In the rows, 128 means zero.
Each path below is one point turned by a fixed rotation once a step. After each direction that follows a path, write how fast that rotation turns it, in degrees a step (0 if it stays still).
Each turn is a multiple of 5 degrees from 10 to 175, or 0.
Each row of a path follows its step; steps can be skipped.
path 1
step 0: 149,121,107,126,127,117,164,112,141,138,136,132,160,87,140,116,126,137,149,135,105,139,177,116,141,154,96,129,108,131,127,146,127,122,160,129,142,84,145,139,143,142,87,115,134,122,101,144,108,142,129,128,115,141,109,132
step 1: 121,162,144,152,116,134,150,138,156,96,144,137,135,116,123,137,143,98,169,146,127,144,152,145,136,125,103,125,85,129,134,136,121,130,134,145,119,87,131,151,122,138,93,162,151,114,127,151,114,128,90,124,140,146,118,127
step 5: 145,133,112,149,158,134,156,129,141,100,118,141,123,126,147,131,105,128,116,137,137,142,172,86,143,126,133,118,106,156,94,140,136,133,103,159,102,90,126,131,92,133,123,142,108,126,137,160,143,135,141,137,129,162,111,134
step 6: 130,114,142,161,132,142,120,121,138,103,112,142,99,139,119,131,135,128,129,159,138,158,130,123,147,110,105,119,100,162,135,138,122,133,126,141,94,136,81,130,79,146,161,126,112,120,126,163,114,96,119,123,154,144,122,140
step 9: 90,152,103,140,117,122,127,114,143,109,135,125,98,157,109,130,125,128,135,122,135,104,151,119,114,108,140,145,91,149,137,133,158,112,123,137,104,126,101,139,122,113,132,162,121,98,134,140,155,141,109,143,132,168,146,85
step 10: 132,115,89,121,150,104,132,117,127,117,112,137,118,169,108,125,145,116,116,130,153,97,125,91,131,130,126,158,127,154,110,135,95,120,135,143,125,139,95,120,109,133,149,127,115,102,108,121,158,109,126,170,148,163,130,113
step 12: 153,141,81,93,126,108,145,108,133,106,137,104,124,117,134,142,153,118,120,143,92,117,142,122,117,143,96,114,106,117,141,123,187,109,147,105,130,138,121,116,145,145,93,134,123,113,134,122,140,120,141,144,120,147,158,118
step 13: 126,143,119,125,128,100,156,109,155,105,122,107,142,139,146,143,160,122,132,114,91,137,138,102,107,150,120,90,116,139,105,147,135,126,128,119,133,118,137,134,114,130,111,142,151,107,89,125,133,126,125,132,138,189,111,90
step 17: 114,149,126,111,138,120,133,121,139,99,154,145,130,142,154,140,127,130,104,151,102,153,136,149,129,116,129,120,83,151,107,140,122,112,114,112,145,108,137,129,151,132,94,170,129,141,148,169,161,115,99,147,137,150,141,131
step 19: 142,106,146,129,114,112,114,101,120,124,139,147,94,106,142,125,106,118,119,152,153,175,135,163,144,131,81,116,86,130,156,154,120,111,132,130,126,116,114,152,125,140,136,111,144,122,121,136,123,122,173,128,129,104,111,139
step 21: 103,122,133,143,122,152,131,140,149,124,124,126,143,161,113,119,133,128,140,113,137,132,170,151,131,116,118,98,99,187,106,167,120,142,126,148,126,100,149,142,125,138,134,139,120,108,101,177,129,138,129,125,116,154,136,130
Directions:
129,133,125,122,133,130,113,130,129,133,129,138,130,130,132,121,134,125,131,129,128,126,136,127,128,131,126,133,132,122,131,125,128,116,119,123,129,130,130,118,125,128,122,134,123,131,135,129,126,127,136,134,126,137,126,128 => 140
130,133,129,128,125,128,125,128,139,120,124,136,135,126,130,131,125,127,134,130,135,131,122,131,126,131,126,130,133,129,123,125,123,127,128,124,136,130,114,123,125,114,139,123,127,126,123,133,132,122,131,128,131,124,130,128 => 90
129,120,126,125,131,126,126,134,117,123,135,134,135,130,130,122,137,121,128,125,132,131,121,122,132,121,139,127,124,128,133,129,130,122,132,126,130,135,119,131,128,135,132,125,130,129,123,132,122,132,133,128,137,121,122,128 => 90
138,129,123,123,136,124,132,135,126,121,124,120,126,125,128,120,128,134,123,130,134,131,134,124,128,121,132,131,136,131,129,123,129,133,126,120,137,123,128,133,132,124,124,126,124,131,122,121,132,131,126,140,130,133,130,135 => 140
133,121,129,124,132,139,127,117,136,128,129,121,130,131,129,130,121,124,127,131,129,115,125,122,121,127,132,125,133,126,137,130,135,128,121,131,129,130,122,134,123,132,135,123,125,124,135,129,123,130,123,136,130,134,129,126 => 20
141,130,142,127,132,124,124,126,125,124,130,134,121,134,131,125,127,125,126,131,132,127,126,131,131,128,126,136,138,125,126,131,125,135,137,134,125,133,124,136,126,130,124,131,127,118,132,123,127,126,131,119,128,134,131,130 => 85
path 2
step 3: 114,102,145,153,129,132,154,134,153,122,123,125,107,88,109,139,127,140,126,160,152,94,124,134,119,149,125,104,140,131,110,96,102,122,126,148,132,144,146,131,146,104,177,163,106,115,118,146,136,103,151,129,129,148,145,127
step 5: 118,109,159,129,133,130,127,109,166,139,106,115,143,121,105,76,131,134,149,115,107,152,152,147,120,144,151,99,108,144,131,145,115,125,140,137,134,128,122,146,125,122,101,134,142,98,119,124,105,159,86,114,148,109,113,140
step 6: 131,132,133,125,146,145,86,142,132,135,105,104,135,108,121,143,172,137,151,132,122,131,123,133,147,123,122,140,110,143,121,114,129,129,169,119,146,141,129,92,171,161,146,164,98,98,141,134,135,134,120,150,127,141,153,136
step 7: 158,139,112,118,136,102,125,137,118,106,114,134,131,171,123,119,127,109,131,132,126,119,107,114,115,132,113,115,111,134,156,99,118,149,176,138,120,137,120,137,151,100,142,104,107,145,126,151,80,113,116,103,99,147,142,142
step 8: 115,131,125,103,119,120,133,119,147,168,127,145,142,85,102,109,113,109,113,125,135,111,143,137,123,110,140,149,100,140,152,114,148,101,110,129,115,115,131,170,116,108,126,119,74,113,98,126,103,114,124,122,143,147,138,132
step 11: 108,120,127,97,155,112,158,143,118,138,112,150,168,119,138,125,124,129,131,124,136,119,121,147,138,122,159,106,111,110,129,88,152,174,106,104,145,112,127,117,130,153,118,158,82,140,143,142,130,134,114,123,141,123,111,135
step 12: 124,132,147,106,120,144,131,121,128,108,117,133,176,121,128,161,133,110,103,115,120,117,113,130,152,139,103,119,141,104,124,86,102,131,103,150,123,165,165,125,133,129,141,124,146,124,127,104,117,127,140,103,125,166,164,116
step 15: 99,121,115,119,156,136,122,122,115,100,124,128,127,149,124,177,151,105,143,128,120,121,107,130,138,156,134,150,167,139,137,138,140,123,143,152,99,139,165,118,168,126,137,151,104,127,129,120,153,131,148,109,151,106,114,127
step 17: 137,143,140,101,130,138,137,110,127,130,124,113,139,74,150,114,134,122,129,107,109,138,125,107,131,102,121,134,131,102,123,148,114,124,118,156,125,118,135,172,119,152,65,146,117,150,124,106,109,104,131,134,136,105,150,127
step 19: 124,117,155,150,101,100,142,166,87,133,143,125,76,115,123,128,131,130,147,155,143,139,117,123,156,143,101,108,123,115,133,147,144,141,135,135,121,126,108,139,139,127,139,104,92,149,175,136,121,125,139,123,144,135,121,128
step 20: 105,103,129,117,141,124,130,123,81,154,127,153,142,120,133,125,133,166,118,134,108,80,106,154,123,133,127,152,161,116,146,131,131,125,131,152,139,123,131,144,104,134,107,128,116,178,103,141,128,136,123,113,130,125,112,156
Directions:
128,134,118,121,133,121,129,125,124,122,135,126,122,125,125,124,135,130,129,133,126,125,134,135,137,134,131,123,130,129,137,122,127,129,121,127,132,130,141,131,126,126,139,124,124,132,133,135,123,128,133,128,127,125,123,125 => 90
134,134,134,131,137,124,130,129,130,126,122,128,127,129,133,133,130,123,129,134,134,135,125,132,129,131,138,125,124,132,130,132,122,136,120,129,139,131,131,128,127,132,115,129,131,124,126,124,124,135,138,133,131,130,134,136 => 60
126,130,129,130,132,126,126,129,124,122,127,139,130,126,122,132,126,127,130,137,136,120,139,132,131,127,129,128,128,123,128,134,122,122,135,131,118,118,124,130,126,122,122,127,126,129,129,132,132,137,134,130,123,136,132,120 => 65
128,131,134,132,126,132,129,130,128,126,133,125,121,118,132,129,127,124,132,130,134,117,129,131,136,114,122,130,136,128,126,124,128,135,128,123,128,136,130,128,125,140,121,130,124,123,130,135,130,128,122,125,117,126,129,129 => 135
126,127,124,124,135,125,124,123,121,127,129,131,134,124,123,131,126,134,127,129,133,129,126,129,122,125,129,135,128,134,134,120,136,129,133,124,131,123,122,122,138,140,121,126,135,132,124,130,130,125,137,130,123,123,115,128 => 160
126,129,121,134,125,125,127,117,133,125,125,132,127,125,132,128,127,126,124,135,122,131,131,132,120,120,126,126,125,124,128,116,116,121,120,124,127,129,124,134,128,127,123,124,125,126,128,120,131,114,134,124,125,128,132,129 => 80
123,127,119,130,124,128,125,134,122,135,126,125,124,130,135,133,130,131,133,130,133,128,132,116,127,125,130,123,129,122,127,127,128,134,131,128,124,132,125,122,128,119,123,114,131,121,132,132,113,125,132,127,127,126,123,130 => 120
path 3
step 2: 102,149,118,125,135,110,134,133,104,122,107,137,149,144,158,115,89,118,171,146,147,92,108,156,90,104,128,139,133,117,113,110,102,137,158,128,119,113,115,137,135,85,108,119,118,132,89,117,118,124,146,113,141,114,116,133
step 3: 115,115,119,145,158,100,140,113,100,137,118,113,148,141,129,162,112,121,86,123,107,79,137,139,114,130,158,105,135,103,122,150,105,105,108,126,124,107,121,139,153,154,118,115,124,110,156,138,137,103,111,121,153,106,144,144
step 4: 110,175,139,137,161,121,127,140,134,120,132,143,109,135,114,164,125,137,135,128,122,149,134,97,132,133,182,132,120,128,120,115,148,99,106,170,108,130,123,132,109,154,147,110,145,137,122,117,84,104,131,113,102,114,113,150
step 5: 133,123,117,142,160,132,108,141,132,152,122,97,160,145,162,126,130,143,164,132,131,102,116,138,108,129,126,126,113,127,143,101,180,136,129,184,144,133,131,116,131,116,151,130,107,113,120,110,120,155,130,124,143,169,109,148
step 7: 106,127,135,113,163,120,139,138,146,52,132,162,113,143,124,144,106,118,122,142,132,154,122,136,144,139,101,166,110,121,142,128,138,126,111,118,123,135,127,134,114,121,122,133,98,161,116,108,119,115,111,122,137,135,84,105
step 10: 132,133,113,169,135,100,129,135,140,113,144,157,133,153,146,88,103,103,136,161,129,100,133,105,120,110,133,121,105,93,99,139,114,131,118,119,127,151,147,129,156,116,138,135,83,126,109,132,122,120,143,78,131,128,115,120
step 12: 90,133,126,140,130,130,146,107,141,130,132,132,134,93,138,142,107,122,170,130,138,133,130,154,118,147,164,128,111,105,104,134,145,94,135,155,142,138,94,137,85,135,107,116,125,129,169,117,115,107,102,140,100,134,112,145
step 13: 130,137,142,129,159,103,149,161,116,153,105,125,177,144,151,140,157,105,139,153,107,121,123,126,116,123,132,149,126,128,130,149,146,114,118,147,142,159,157,117,146,127,127,94,106,137,141,154,119,149,129,120,93,171,126,128
step 16: 108,126,104,104,158,145,121,139,124,144,142,120,171,131,108,115,137,100,112,121,94,143,148,130,155,138,140,163,165,121,104,106,133,158,122,124,138,115,132,117,168,107,139,113,116,147,116,147,128,126,111,147,152,144,121,90
step 17: 124,103,106,131,115,126,87,135,87,98,170,106,110,124,115,118,135,127,141,138,144,137,145,143,128,116,157,135,135,108,125,95,126,150,98,109,128,174,140,158,100,117,111,107,127,146,135,139,136,103,118,119,137,100,126,148
step 18: 134,112,125,139,123,129,123,116,142,91,103,157,103,123,151,139,118,130,168,144,116,83,118,130,120,137,127,139,111,135,97,118,93,128,133,147,139,121,157,128,127,105,159,94,110,134,106,178,130,115,144,101,126,120,156,129
Directions:
126,129,130,124,119,121,127,122,133,132,133,134,127,131,141,133,125,119,125,132,130,128,129,130,121,120,145,124,126,126,133,126,130,126,127,133,128,122,130,123,128,125,133,125,132,127,134,127,132,132,126,123,130,118,131,123 => 45
133,133,123,127,120,124,131,131,122,133,127,125,137,127,137,130,130,123,128,129,141,127,132,122,125,127,125,123,139,126,126,123,132,130,130,126,133,141,126,137,120,127,128,122,128,128,122,134,121,132,127,131,134,134,127,124 => 95
130,136,115,127,125,128,123,126,122,132,127,126,130,127,127,126,127,115,125,133,119,124,125,129,130,126,122,138,125,127,139,126,129,123,135,132,132,125,130,123,126,133,131,131,125,125,117,130,132,122,130,126,121,129,119,125 => 130
120,130,134,131,132,126,121,129,133,132,126,137,134,131,125,127,134,133,126,134,130,133,127,124,129,119,121,130,126,126,123,121,125,120,134,131,133,118,132,133,132,120,129,128,120,132,125,134,120,140,126,126,126,127,121,126 => 130
125,128,135,138,127,119,126,126,140,126,129,130,118,126,126,126,131,121,132,134,127,127,120,121,129,134,126,128,128,125,135,127,129,129,129,125,129,133,130,132,128,134,123,133,129,114,131,122,128,133,129,133,134,133,125,116 => 25
119,127,124,128,136,132,133,129,135,120,127,120,126,126,136,127,133,132,129,128,131,131,134,133,125,128,126,118,128,129,125,129,131,129,130,128,135,124,127,119,129,124,129,124,132,123,120,127,132,121,125,133,133,122,113,119 => 155
129,134,124,135,125,128,125,133,131,125,126,120,124,119,130,124,123,129,126,140,126,124,123,137,129,127,132,117,133,127,123,131,126,125,131,135,127,123,130,134,134,136,122,125,132,132,130,130,115,125,131,120,128,130,132,130 => 45
